In the data rows, the value 128 means zero.
Each row below has a hidden score, from 0 to 20, with 10 about the middle. What is it? The score is a weighted sum of the row's numbers plus the product of two more (or one squared), each taken from its middle value.
[140 134 144 155 120  96 128 165 140 123 119 104 106 121 123 141 123 126 120 137 117  91 164 102] -> 10
[100 125 132  98 141 136 139  99  94 140 136 150 203 148 163 103 106 143 114  73 125 178 100 191] -> 11
[151 143 172 165 125 108 122 149 167  93 112 114 111 121 109 166 107 116 123 147 133 105 185  98] -> 8
[135 125 108 125 117  96 141 130 117 158 132 116 101 137 156 122 184 113 129 168 112 103 114  99] -> 12
[ 94 118 110 105 132 128 141 108 114 144 125 137 169 146 163 102 135 171 122 103 109 158 100 175] -> 11
[ 96 136  95 107 146 145 136 108 103 139 144 150 173 154 189 103 128 143 118 102 124 164  98 187] -> 16
[107 123 134 158 115  84 124 128 104 111 127 112 108 116 122 105 127 137 107 137 116  89 152  92] -> 9
[137 144 149 100 145 171 148 105 133 127 121 152 208 148 168 148  93 136 106  72 138 193 117 209] -> 10
[170 128 150 130 134 134 127 137 141 115 113 121 115 137 118 162 124 106 138 141 149 135 148 112] -> 11
[139 103 155 140 123 130 110 146 123  97 118 119 116 127  77 129  94  93 136 127 150 132 142 102] -> 9
[136 128 152 106 117 146 144 139 108 137 129 133 189 131 165 126  90 129 110  81 120 165 130 183] -> 18
[ 81 120  79 111 119 105 125  97  88 169 153 123 107 112 155  81 179 150 128 171 114 110  91 114] -> 14
[194 143 123 120 128 175 125 114 211 103 112 139 103 104  87 189 125 113 161 162 180 147 125 121] -> 16
[102 135 111 111 132 139 133  96 115 142 138 145 162 138 160 112 137 149 120 116 116 147 100 165] -> 10
[125 130 161 130 134 134 135 131 119 111 126 135 167 136 137 130  91 124 108  91 129 149 145 155] -> 8
[151 132 187 168 138  93 126 192 126 107 111  96 118 133 108 153  89 112 110 102 116  97 197 104] -> 8
[ 96  98 135 104 116 134 137  78  87 146 156 156 182 149 151  97 122 146 124  80 116 156  93 169] -> 4
[175 117 138 127 105 118 146 132 120 124 117 122 111 146 141 156 141  91 129 159 145 109 146 109] -> 10
[119 159  96 125 132 150 123  92 162 149 143 143 115 127 153 140 178 150 135 167 120 117 105 141] -> 9
[173 156 172 155 136 123 134 222 139 127 103  92 110 142 128 181  97 129 100  84 113 101 201 128] -> 8
[140 135 125 134 124 135 105  83 149 124 136 157 149 129 149 130 141 142 137 145 114 156 107 152] -> 11
[ 94 135 117 148 133  85 126 124 111 133 143 123 100 128 131 102 158 143 136 152  98  95 129 100] -> 13
[ 90 128  81 129 105 104 122 103 106 155 148 127  94 117 151  91 175 151 137 167 108  90 107  99] -> 12
[101 126 127 102 133 138 136 100  92 138 139 151 193 141 162 105 114 149 119  86 120 166  95 181] -> 10
[145 114 127 122 132 147 116 119 128 122 127 133 114 125 100 133 130 112 149 138 152 147 117 115] -> 7
[119 126 188 170 135  66 117 168 104  99 112 103 125 132  95 121  84 123 114 106 116  98 188  92] -> 9
[114 160  89 131 123 120 126  97 179 146 131 128 108 109 141 137 178 156 142 182 110 111 105 121] -> 12
[101 121 119 146 117  92 123 132 109 128 133 119 104 124 127  97 138 132 130 146 114  87 140  92] -> 9
[110 122 146 155 125  77 124 145 115 115 127 110 110 127 111 110 119 128 128 139 115  88 154  87] -> 11
[141 119 126 121 130 142 114 120 145 121 123 130 110 121  97 134 135 115 151 148 150 140 117 114] -> 10
[110 135 149 117 121 147 132 120 104 113 128 135 187 152 152 111  84 122 122  73 115 153 123 167] -> 14
[ 98 120 125 148 133  86 120 119  92 131 138 115 104 133 139 100 147 136 129 132 100  92 134  96] -> 8
[109  94 171 168 109  60 124 169  87  90 124 107 117 125  98  96  81 109 121 110 118  81 180  76] -> 9
[123 128 180 155 140 104 121 155 100 108 123 118 137 138 116 125  88 121 110  99 119 115 174 117] -> 7
[131 161  84 147 110 136 128 102 236 126 128 128  87  81 125 165 180 146 154 205 125 104 106 112] -> 13
[151 138 171 146 139  98 114 152 137 123 110 128 111 122 119 156 127 106 123 143 142 118 159 100] -> 6
[ 67 115  67 122 105  86 128  99  98 158 150 123  95 117 153  71 188 155 137 171  93  79  91  97] -> 11
[187 136 183 143 130 131 125 150 147  92  97 120 120 144 120 185 101  98 131 133 162 128 187 110] -> 8
[105 151  90 119 140 132 124  95 137 153 139 137 126 127 155 119 169 156 130 149 115 124 101 138] -> 10
[139 154 162 112 142 172 146  98 171 125 117 157 203 127 157 163 111 142 113 107 148 193 119 204] -> 10
[ 79 116  89 107 123  98 132  98  93 145 148 132 133 133 161  73 161 161 134 132 103 115  92 127] -> 11
[ 93 135  67 121 111 139 126  94 121 157 153 138  99 117 159  95 186 154 130 175 107  97  95 116] -> 10
[123 178 113 141 143 127 120 118 169 152 128 120  99 124 142 148 172 155 133 163 113 103 131 120] -> 11
[131 118 139 111 119 127 150 138 107 126 122 131 185 144 161 125  90 126 102  72 123 161 126 174] -> 12
[184 187 195 176 145 141 123 139 249  81  93 120 117 105  90 232 105 119 124 163 148 130 197 121] -> 14
[115 130  92 115 114 116 132 106 130 150 136 130  98 114 138 113 171 145 145 163 124 107 104 107] -> 8
[113 119 161 130 132 121 134 132  96 116 131 136 165 142 134 112  89 132 111  83 124 144 142 147] -> 7
[225 121 144 104 103 155 172 212 139 131  86  99 140 163 162 217  88  86  95  78 145 155 169 160] -> 12
[135 146 124 145 134 117 126 157 143 141 122 109 102 130 134 145 145 138 123 138 117 106 147 112] -> 10
[104 131 107 140 112 101 122 118 127 133 136 120 100 119 133 109 156 142 135 160 111  92 129  98] -> 9
[114 133 124 142 131 110 111 128 125 117 126 118 108 113 113 127 129 143 132 153 126  94 159  90] -> 4
[118 119 100 121 135 149 111 104 142 129 132 140 109 107  96 116 146 124 153 151 146 141  91 119] -> 9
[103 109  80 118 124 158 123 102 128 134 144 136  99 109 109 100 159 128 150 162 142 122  91 109] -> 8
[101 119 121 102 126 152 146  98  95 135 143 155 191 142 170 101 114 144 112  86 124 172  97 186] -> 11
[135  94 113 113 130 177 106 109 136 117 133 147 110 110  64 112 123  99 162 137 168 163  88 115] -> 6
[115 154 116 141 142 121 122 111 160 143 126 131 106 119 128 130 162 159 140 163 109 110 131 108] -> 8
[ 99 113 115 107 128 135 133 101  94 144 140 152 175 137 159  99 121 136 112  95 119 162  99 173] -> 11
[154 133 193 164 140 105 120 158 147  88 100 110 118 130  85 162  86 110 123 120 141 112 184 100] -> 10
[128 151  92 130 127 149 121  97 177 139 136 133 101 111 133 143 174 140 142 180 129 122 105 120] -> 9
[173 116 133 114 138 161 116 121 163 112 116 134 113 111  73 155 122  96 159 144 172 161 106 118] -> 14
[207 116 188 121 126 145 125 158 140 100 103 127 120 151  98 182  95  92 140 132 161 129 164 108] -> 15
[ 91 118  88 131 108  94 125 121 102 148 146 118  97 120 145  86 166 145 135 157 104  85 111  95] -> 11
[135 102 112 105 118 150 120  96 135 127 130 145 107  97  98 116 128 116 161 142 149 153  86 131] -> 7
[106 162  88 130 137 127 118  91 150 158 142 129 110 122 150 126 184 159 134 165 110 112 104 126] -> 9
[181 150 127 128 150 210 100  97 247  93 107 148 105  77  40 189 125 102 164 166 188 185 105 139] -> 13
[109 132 137 154 130  87 118 132 121 124 130 115 108 127 117 113 136 137 128 141 110  94 148  96] -> 9
[ 88 140  78 121 115 113 132 104 117 151 148 128 112 122 156  99 175 161 138 161 108 107  96 119] -> 12
[157 151 158 114 148 160 147 143 136 130 118 133 188 153 163 167  95 134  98  73 134 178 140 198] -> 11
[133 141 151 113 139 169 142 119 125 126 127 149 193 144 160 141  94 132 102  77 133 177 126 194] -> 9
[109 144  94 123 143 116 116  96 133 153 142 120  98 114 146 104 187 169 137 184  95 102 104 109] -> 9
[150 122 155 102 135 165 166 121 157 132 116 134 165 125 138 155 107 118 117  86 131 150 121 172] -> 11
[111 129  97 116 130 141 114 101 126 139 137 129 105 115 112 105 163 134 141 156 122 120  89 118] -> 10
[124 110 136 144 110  98 123 141  91 121 133 113 111 138 137 112 129 124 123 138 118  92 157  95] -> 8
[ 98 138 128  91 140 167 135  99 101 139 142 156 189 150 162 107 118 142 102  82 127 166  98 191] -> 8
[100 126 149 159 132  75 113 136  94 131 132 112 112 135 118 102 130 130 125 127 108  92 153  97] -> 10
[145  91 115 115 139 178 108 126 155 106 123 134 112 102  66 132 112  77 154 138 204 185  93 122] -> 11
[167  87 136 122 124 144 135 131 123 120 126 115 109 136 110 136 114  97 132 136 157 124 143 110] -> 5
[170 148 162 137 132 129 145 176 161 125 105 118 155 133 138 180  92 122 107  87 127 142 165 157] -> 10
[167 135 175 157 124 102 140 205 135 113 105  95 122 133 122 164  89 111 105  98 119 106 193 114] -> 10
[108 115 173 179 126  57 113 152 106  99 120  98 117 131  96 107  91 129 132 121 120  85 183  85] -> 11
[117 127 118  99 115 186 151  91 129 123 145 169 194 132 171 124 105 133 105  94 138 183 101 197] -> 9
[131 108 153 146 115 101 132 155  84 110 129 114 114 145 139 116 112 116 120 127 121  96 173  93] -> 6
[ 91 118 136 125 118 126 127 121  74 130 133 135 155 135 148  86  98 145 124  88 116 133 137 148] -> 16
[111 115 100 116 145 150 112 107 115 138 140 137 107 117 100 100 151 128 154 138 140 136  89 119] -> 9
[160 106 152  97 101 133 160 161  97 127 114 120 176 163 168 145  86 118  96  70 122 157 142 168] -> 8
[138  94 160 139 120  86 126 154  98 106 126 109 116 129  80 110  87 101 130 114 136 102 147  88] -> 11
[199 106 156 121 135 179 123 123 165 102  99 133 115 120  70 180 102  81 158 140 189 163 113 129] -> 10
[125 117 118 134 124  83 130 148 110 141 127 110 107 141 145 114 160 117 127 153 110 102 131  96] -> 13
[131 161 112 120 133 179 119 105 165 137 135 164 157 140 160 150 141 138 117 120 133 155 122 174] -> 5
[ 87 120  96 136 114  78 119 116 109 146 141 115  99 122 136  88 164 148 137 158 101  83 114  92] -> 10
[109 147 133 148 140  95 118 125 131 132 129 114 107 129 124 124 148 140 129 148 111  97 140 106] -> 12
[223 119 144 116  82  95 168 233 121 144  98  76 107 155 168 199 106  90  93 106 122  96 191 110] -> 9
[137 137 188 176 136  96 116 156 151  90 113 107 113 126  91 154  92 110 120 128 131 102 192  94] -> 9
[116 114 107 123 107  91 135 135 103 132 137 107 106 120 139 103 135 142 140 146 124  90 142  94] -> 9
[108 111 151 119 121 125 136 121  87 118 138 142 179 138 145 107  86 127 106  82 126 152 130 157] -> 9
[147 118 115 120 122 121 134 126 134 139 127 127 106 126 127 133 161 105 136 162 134 124 109 106] -> 11
[100 150  86 128 122 105 120  96 153 151 136 125 107 119 145 116 180 159 139 172 107 107 102 116] -> 11
[149 113 177 156 117  94 126 160 116  95 117 110 117 129  98 136  84 102 124 123 138 100 179  91] -> 7
[101 126  77 115 106 150 137  93 124 146 148 147 121 114 161  96 164 139 123 155 117 119  97 133] -> 12
[150 173 164 155 134 119 116 131 210  97 103 114 109 109  99 195 120 132 122 156 131 113 180 108] -> 15
[109 115 141 117 127 127 143 116 107 121 130 143 188 140 149 111  89 128 112  78 132 164 121 173] -> 12
[ 82 105 111 144 110  65 128 133  92 128 142 112 103 126 128  79 143 136 135 149  99  85 129  82] -> 12
[ 78 113  78 123 120  93 133 100  91 154 142 128 126 128 151  81 166 154 123 145  94 104  96 120] -> 10
[101 122  75 125 103 109 132 120 117 157 145 121  93 117 156 102 177 147 130 173 104  95 105 100] -> 11
[ 92 119 109 103 124 137 139  96  97 142 147 148 166 144 168  90 133 148 118 106 119 151  96 163] -> 9
[116 124 143 136 133  96 118 122 110 116 127 122 147 134 134 115 108 136 120 111 124 125 135 128] -> 9
[181 122  88 113  84 151 160 184 142 140 110 115 102 143 152 172 131 114 116 122 129 126 146 122] -> 8
[115 127 133  97 133 171 143  91 115 130 136 162 207 138 163 119  97 135 105  80 127 190 101 207] -> 9
[123 110 178 163 131  91 116 160 105  96 121 112 118 127  88 116  87 110 125 111 127 103 172  91] -> 7
[168 123 155 135 141 139 119 167 165 106 106 116 112 114  71 165  98  96 143 119 166 146 140 118] -> 14
[163 112 149 119 129 139 122 137 108 112 118 128 119 136 110 143 116 101 145 125 163 148 136 112] -> 8
[102  94 172 171 116  32 121 160  90 101 120 100 115 128  95  93  94 119 130 122 109  75 171  70] -> 10
[119  96 183 177 123  60 121 157 105 113 105  95 118 128  80 114  83 121 122 111 106  79 190  83] -> 7
[147 160 155 113 131 174 144 104 185 106 116 152 200 120 144 179  94 131 111 105 148 189 128 195] -> 10
[ 93 142  99 136 138  98 131 117 111 155 151 123 101 143 136 100 168 150 129 164 111  98 116 110] -> 17
[104 133 104 108 124 148 136  95 122 140 141 148 157 132 162 112 140 146 118 120 122 146 100 161] -> 9
[195 131 138 109 120 135 143 149 155 136 121 114 106 131 113 169 131 105 132 147 148 124 125 115] -> 19
[118 126 115 105 127 164 138 100 123 120 143 158 185 146 166 118 122 132 103 103 131 177 113 185] -> 7
[143 131 113 134 110 103 144 168 127 153 123 100  99 131 154 138 148 133 127 137 105  90 146 105] -> 11
[129 130 164 125 148 124 140 133  94 125 133 140 159 139 120 119  96 125 125  86 123 132 140 148] -> 11
[117 104 115 138 112 104 132 129  79 122 132 132 104 143 152  95 133 121 122 137 118  97 142  85] -> 5
[164 146 131 136 124 116 139 165 143 143 115 106 105 140 153 166 148 123 118 140 116 109 156 117] -> 10
[104 112  69 130 107  87 123 104 124 157 138 103 102 139 155 102 176 161 143 170  82  83 105  95] -> 10
[ 87 112  82 102 126 130 136 122 105 143 141 138 127 124 155  81 156 152 141 128 121 133  88 144] -> 13
